[[124 147 136 124 138 138]
 [134 112 119 149 134 122]
 [127 154 145 108 126 142]
 [136 106 118 149 131 119]
 [141 110 126 143 123 122]
 [135 109 118 151 134 121]
 [128 133 129 132 135 131]
 [124 155 143 112 133 142]
 [135 107 117 152 133 119]
 [128 132 129 132 135 131]
 [133 115 121 146 134 123]]
:
[[134 112 119 149 134 122]
 [136 106 118 149 131 119]
 [135 109 118 151 134 121]
 [124 155 143 112 133 142]
 [128 132 129 132 135 131]]

[[130 140 116 134 137 117 138]
 [149 142 120 114 116 123 148]
 [123 137 113 137 137 113 133]
 [120 123 125 135 136 126 122]
 [117 116 139 123 121 138 116]
 [125 140 110 137 138 117 133]
 [119 123 125 137 133 125 122]
 [123 133 116 138 135 114 129]
 [140 139 117 128 132 117 139]
 [120 123 124 137 135 128 118]
 [145 142 120 116 123 120 143]
 [121 131 114 137 135 117 129]]
:
[[149 142 120 114 116 123 148]
 [120 123 125 135 136 126 122]
 [125 140 110 137 138 117 133]
 [123 133 116 138 135 114 129]
 [120 123 124 137 135 128 118]
 [121 131 114 137 135 117 129]]

[[131 131 128 127 127 123 128 131 130 128 131]
 [131 125 134 131 129 131 134 127 123 135 124]
 [127 130 126 130 129 131 134 131 126 122 127]
 [126 125 120 131 149 134 134 136 143 136 125]
 [131 117 118 127 144 131 127 128 134 125 120]
 [110 140 128 118 111 136 131 133 122 131 122]
 [123 143 133 136 139 140 140 142 143 146 126]
 [129 127 131 132 127 129 133 129 126 129 128]]
:
[[131 125 134 131 129 131 134 127 123 135 124]
 [126 125 120 131 149 134 134 136 143 136 125]
 [110 140 128 118 111 136 131 133 122 131 122]
 [129 127 131 132 127 129 133 129 126 129 128]]

[[127 129 129]
 [118 155 145]
 [130 142 130]
 [137 125 128]]
:
[[118 155 145]
 [137 125 128]]

[[122 149 118 116 154]
 [149 118 116 154 108]
 [154 108 134 137 114]]
:
[[149 118 116 154 108]]

[[119 115 128 132 109 123 132 130 147 124 119]
 [128 132 131 144 130 120 112 120 113 143 112]
 [130 131 122 130 113 136 131 116 155 120 130]
 [130 124 124 129 141 138 146 148 124 125 133]
 [131 140 122 125 123 137 126 112 150 117 136]]
:
[[128 132 131 144 130 120 112 120 113 143 112]
 [130 124 124 129 141 138 146 148 124 125 133]]

[[109 128 115]
 [123 128 130]
 [121 122 152]]
:
[[123 128 130]]

[[135 136 141 135 125 138 114]
 [133 130 138 123 127 133 115]
 [130 139 138 137 127 135 117]
 [131 136 137 136 123 132 122]
 [128 131 131 131 126 128 127]
 [133 102 120 129 126 112 143]
 [136 133 140 130 124 137 114]
 [134 136 139 135 123 135 118]
 [129 130 132 127 127 129 124]]
:
[[133 130 138 123 127 133 115]
 [131 136 137 136 123 132 122]
 [133 102 120 129 126 112 143]
 [134 136 139 135 123 135 118]]
